0: [146 108 147  96 104 198 122 108 110 168 145 112  67 138 138  96  77  67
  78 138 137  71 164 180  85 141 194 166 178 127  91 163]
1: [120 121 108 158 140  90 136 114 141 123 123 128 137 108 105 121 161 146
 154 134 117 130 118 104 167 131 146 138 130 118 119 162]
2: [160 166 160  90  70 115 123 196 132 183 122  86 155 139  66  89 147  79
   2  72 236 157 148 140 172 148  98 182 127 237 207 175]
3: [ 91 133 106  82 120 190 112 145 125 216 129  69  79 211 126  45 106  67
  79 138 222 167 134 159  51 153 178 185 194 126  78  93]
4: [162 160 136 110 151 108 198 140 115 151 164 138 150 138 122 160 149 120
 130 137 131 139 191 139 180 173 106 145 144 119 110 147]
5: [120 125 120 118 113 118 129 137 127 117 142 146 113 121  98 128 126 101
 129 150 149 132 105 112 135 138  88 149 130 137 136 129]
6: [113 140 110 137 108 112 139 105 139 137 116 114 177  71 107 117 165 156
 171 139  76  95 175 112 162  91 137 134  75 139 177 186]
7: [147 117 130  92 107 164 117 146 114 145 146 129 120 142 123 118 112  87
 106 141 144 151 138 143  94 132 120 166 160 168 133 124]
8: [136  99  96 136 150  88 110  84 158 128 109 114 143 127 142 149 153 168
 114  86 130 137 109 106 144 148 149 103 113 110 127 116]
9: [107  90 134 128 117 127 147 120 134 135 117 114 120 129 129 121 130 144
 125 115 119 130 106 143 116 121 134 131 154 144 122 121]
10: [132 113  74 130 131 117 128  99 109  90 122 152 114 134 141 136 172 108
 120 136 130 132 167 113 159 137 110 116 115 145 148 154]
11: [157 118 100 152 161  72  97 100 159 123 119 128 144 145 150 133 132 161
 116  94 151 121 115 122 121 109 169 113 124 106 114  99]
12: [204 244  47  61 152 221 113 201  75 141  82  86 112 151  83 176  87 149
 116 104 201  93 153 164  65 136 146  74 116 222 208 164]
13: [112 155 129 135 147  83 155 116 111 110 117 134 149 122 120 131 182 135
 189 168  75 114 173 140 130 150 135 101 149 118 104 117]
14: [118 154 120 125 145 125 155 169 114 129 252 215 125  62 139  95 128 136
 111 108 142 100 206 129 128 155  92 154 234 106  34  75]
15: [120 122 130 155 138 110 146 122 138 129 100 108 130 134 133 122 135 179
 144 103 114 126 126 129 136 150 142 118 123 101 113 121]
16: [157  84 104 145 111 109 120 134 145  85 163 181 104 159 126 154 112 121
 134 137 100 127 119 101 111 136  80  75 112  97 116 127]
17: [152 101 115  99 129 165 116  99  86 124 148 144 108 133 104 107 107 115
  98 117 115 129 136 141 140 130 113 157 129 148 141 159]
18: [181 135 161  82  96 180 107  91 143 180  90  64  82 118 137  84  62  89
 101 138 132 117 151 201  57 118 177 193 165 193 149 118]
19: [ 94  94 144 157 122 100 164 133 150 127 125 125 140 103  47 151 202 139
 167 150 111 119 203 134 155  87 136 129 137 151 138 141]
20: [102 119 132 167 118 103 149  97 135 127 115 118 133 104 163 121 138 189
 173 116  97  97  81 117 117 123 175 107 142 113 109  86]
21: [113  98 117 136 120 130 144 128 118 124 129 130 140 130 134 144 138 140
 129 119 116 133 112 125 142 133 114 123 131 122 122 133]
22: [177 155 166  95 104 150  63 159 148 126 127 128  81 121 126 106  90  98
 115 139 102 136 102 150 127  76 107 145 127 141 137  81]
23: [114 110 123 141 137 125 160 139 123 118 135 141 138 133 173 126 130 166
 110  86 137 137 127 113 140 133 113 150 123 137 137 127]
24: [158  95 132 149 134 115 112 137 152 113 144 150 116 143 134 144 154 134
 106 108  96 133 101 120 137 124 123 107 116 114 126 114]
25: [117 113 143 132 142 114 180 200 128 124 126 130 120 129 114 148 139 122
 180 173 178 159 127 108 161 136  79 126 101 159 173 123]
26: [124 110 115 116 140 154 108 103 116 112 143 149 127 125 129 150 165 129
 123 125 139 111 116 149 139 124 116 142 148 115 103 155]
27: [ 83 175 169 121 116 145 134 124 110 169 135 102 158  63 150  98 100 173
 123  89 128 104 144  85 181 118 140 156  81  90 134 197]
28: [217 137 119 154 158 135 124 100 241  77  68 120 255 159 203 162 174 176
  85  61 137 223 160 126 115  52 195  63  51  71 142  76]
29: [156 117 107 138 140 114  96  93 133 128  86 100 155 159 166 161 102 140
 114 108 127 144  76 130 137 118 128 120 123 134 138 105]
30: [149  91 124 140 114 121 122 129 143 108 130 142 122 152 147 142 126 131
 113 114 108 136 102 125 150 111 113 106 121 131 136 110]
31: [111 115  86 138 156 112 139 122 137 122 116 126 140 146 125 149 140 135
 140 134 131 147 122 129 144 131 106 135 137 112 109 117]
32: [103 166 132 122 104  92 120 154 131 114 119 130 149  99  60 150 176 118
 168 165 139 126 191  86 139 117 115 139  75 109 152 147]
33: [155  53 225  39 184 210  68 142 103 172 180 132  67 130 200 157 101 104
 140 155 173 144 129  60 193  95  80  47 113 154 157 227]
34: [104 184 145 134 121  84 140 152 161 106 120 139 147  86  69 140 165 109
 193 189 133 128 209 105 155 134 112 128  72 105 152 156]
35: [ 86 125 132 165  89 164  10 159 151  74 148 181 155  79 136 138 137  94
 123 152  73 121 151 119 116  61 131 170  33 143 209 125]
36: [130 127 100 152 148 133 129 120  93 125 120 124 155 111 120  94 169 117
 171 168 173 160 167 149 125 121 105 155  94 101 134 136]

[127 132 184 133 202 102 167 132 108 109 161 165 140 143 100 132 131 104
 119 139 143 101 102 100 121 137  80 181 154 122 104 114] 5 31
[183 179 248 134 152 127  66 136  50 255  98   0 116 182 124  65 119 123
  84  98  98  83  82 111   6 131 142 149  80 240 245 106] 18 7
[222 188 171 120 139 110  68 134 187 123 125 131  74 140 161  75  72 185
 109  69  81 124  85 169  98  52 160 120 134 108 108  36] 22 11
[177 128 154 113 102 180  95 249 214  99 173 181 125  95 155 152 182  70
 139 180 118 144 116 171 128  62 153  92  96 140 161  61] 22 24
[103 108  95 141 117 118 141 141 119 101 147 162 123  87 128 124 144 119
 122 130 110  97 149 115 155 138 119  99 123 113 120 139] 21 10
[ 99 121 116 134 110 159 137 131 145 114 162 161 161 112 114 127 136 136
 143 131  94  93 124 136 148 129 115 110 124 113 119 137] 21 26
[ 50  87 126 255 104 102 150  95 182  75  12  83 234 131 144 207  80 137
 162 146 172  52 180 178 133 159 190 113  94  54 101 100] 15 20
[ 75 143 128 152 152 142 156 146 170 134 129 124 128 126  96 183 183 109
 131 143 112 112 154 113 156 159  66 120 133  86  92  78] 31 21
[ 92  88  42 164 255  98 130  38 157 135  83  90  97 182 158 121 165 109
 152 161 132 255 123 255 109 168 141 105 197  56  24  37] 31 11
[141 148 133 101 115 148 108 136 122 157 101  87 100 138 127 112 103 101
  83 114 130 137 123 164  99 118 145 194 147 163 143 141] 7 18
[138 122 110 131  91  82 104 145  94  97 128 149 148 119  96 156 158 116
 137 143 121  89 161  82 141 136 148 115  75 125 165 135] 32 10
[167 115 161  99  96 178 146  93 101 144 157 137  94  94 132 104  91  82
 119 157 145  89  95 174  72 147 134 183 175 181 132 127] 7 0
[214 182  44  96 255 130  90  92 207 134 114 115   0 255 226  52 129 169
  97  74 111 202  82 194 215   0 156 103 205  65  26  76] 11 29
[138 176 210 157 151  73 178 134 152 255 122  14  86 117  59  46 149 146
 166 143 157  63 161   0 117 172 119 182  65  98 153 194] 27 32
[131 115 168  83 129 146 101 127  94 143 150 132 107  70  79 123 104  83
 113 151 176 146 139 146  98 128 124 169 138 185 162 116] 7 5
[137  86 102 151 147  91 114 105 148 122 114 122 134 124 158 147 136 147
 111 103 114 139 110 109 145 134 143 115 112 119 132 121] 8 30
[130 111 159 124 105 147 146 108 121 152 126 112 100 130 155  98 104 123
 125 127 104  94 146 158 118 154 171 116 163 152 120 122] 9 21
[ 83 143 175  91 153 120 134 126 146 114  86 109 126 130 137 156  86  61
 182 218  70 141  86 107 104 231  77 138  98  98 126 183] 5 21
[131 124 125 116 143 151 133 164 110 128 137 137 126 125 115 150 118  98
 130 152 153 152 117 118 112 129  82 146 139 146 132 122] 5 7
[124 156 134 110 107 126 140 159 101 159 134 108 120 179 124 102 107  73
 162 195 162 173 152 121  91 147 139 135 170 142 107 106] 7 5
[137 114 168 132  55 184 109 111  99 131 131 126  80 112 131  87  62 108
  92 116 120  76 138 179  70 135 138 175 152 142 119 154] 0 7
[150 111 119 141 145 127 100  99 135 137  89  92 136 154 171 140 117 141
 104 102 118 157  96 112 137 123 129 110 116 131 139 116] 29 30
[102 134 129 135 125 107 148 146 133 114 134 142 130 106  77 175 156 118
 152 153 150 111 107 155 144 146  70 140 103 110 130 140] 5 21
[131 117 134 133 154 100 108 100 128 130  91 101 144 145 174 144 120 148
 126 113 143 141  90 106 112 129 115 125 118 107 121 100] 29 8
[131 111 126 134 115 132 151 142 121 147 121 110 124 154 132 133 150 127
 122 124 120 164 123 123 126 144  95 162 128 128 129 130] 21 9
[148 128 161 129  94 100  88  91 133 124 174 165 176 159 126 145 115 116
 100 114 136 154 128  55 111 124  80 162 158 154 127 121] 5 30
[153 118 126 133 172  75  86  70 145 153  66  65 152 152 172 172  93 121
 113 123 139 188  68 101 129 132 139 134 125 117 122 115] 29 8
[164 105 180 161 164 129 139 115  59 106  95 121 172 121 139 106 131 230
 180  90 146 157  90 131  90 134 190 106  90 117 148 148] 15 20
